(in the rows, 128 means zero)
Each path below is one point turned by a fixed rotation once a step. After each direction that follows a path, write how fast that rotation turns it, in degrees per step (0 if it stays still).
Each turn is a multiple of 5 degrees from 10 to 175, or 0.
Each row of a path follows its step; steps can be skipped.
path 1
step 0: [112 142 135 128 125 124 130 133 129 120 127 138 125 132 131 121 115 122
 131 132 126 127 125 124 123 118 126 125 131 125 138 132 135 119]
step 1: [132 137 132 131 122 129 131 130 129 130 131 131 122 132 145 132 132 122
 131 121 132 131 134 130 134 113 126 141 128 124 136 136 134 118]
step 2: [117 130 124 118 129 123 126 120 123 124 124 123 113 119 128 140 134 130
 126 122 125 130 133 129 136 119 127 135 136 123 126 131 125 116]
step 3: [133 128 119 125 129 124 133 118 133 113 120 125 122 124 127 139 125 131
 130 113 122 122 136 120 122 127 126 130 127 133 136 133 132 135]
step 4: [132 126 126 126 142 119 125 124 128 123 129 120 140 133 126 137 132 134
 127 129 126 132 129 122 124 132 118 146 130 123 138 131 125 136]
step 5: [123 123 126 121 141 121 122 135 123 125 123 120 136 123 122 125 130 130
 119 133 129 134 125 128 120 123 134 128 134 134 138 127 145 132]
step 6: [138 124 119 130 129 131 136 125 131 135 133 129 132 126 128 124 127 124
 122 134 128 147 139 131 125 123 125 127 128 129 133 118 144 133]
step 7: [130 120 130 120 120 120 129 127 130 129 137 119 130 124 120 128 127 125
 139 139 123 148 126 129 127 120 125 119 128 121 123 126 125 124]
step 8: [131 127 129 126 125 118 131 124 135 135 125 118 123 119 132 122 112 121
 146 128 127 127 121 132 128 129 125 121 121 133 128 131 137 130]
step 9: [126 129 115 123 127 127 128 122 128 131 131 129 129 139 135 128 120 132
 144 128 144 129 118 137 132 131 120 131 122 121 130 125 128 124]
step 10: [123 136 122 130 120 124 125 126 128 128 121 125 133 128 123 137 126 134
 132 131 145 119 119 136 135 114 131 122 138 132 130 126 125 130]
step 11: [122 137 127 131 131 137 133 122 141 131 116 137 133 131 123 139 116 130
 128 128 129 127 133 130 133 117 132 136 123 134 123 120 127 133]
[129 128 133 128 130 129 130 127 128 129 130 130 125 127 130 125 130 123
 129 127 126 134 129 130 126 123 130 126 129 128 127 129 127 125]
60
[127 130 129 126 124 126 131 132 125 128 128 126 126 130 129 126 126 125
 129 132 130 127 129 131 128 127 124 126 124 130 128 126 126 127]
40
[127 124 127 129 128 131 129 131 130 132 127 130 129 130 131 130 129 129
 130 124 129 131 131 129 128 129 124 130 125 125 130 128 126 131]
140
[129 129 127 128 135 127 129 127 128 127 127 128 129 128 129 130 129 130
 128 127 132 126 128 130 122 126 129 128 128 131 128 125 122 131]
55
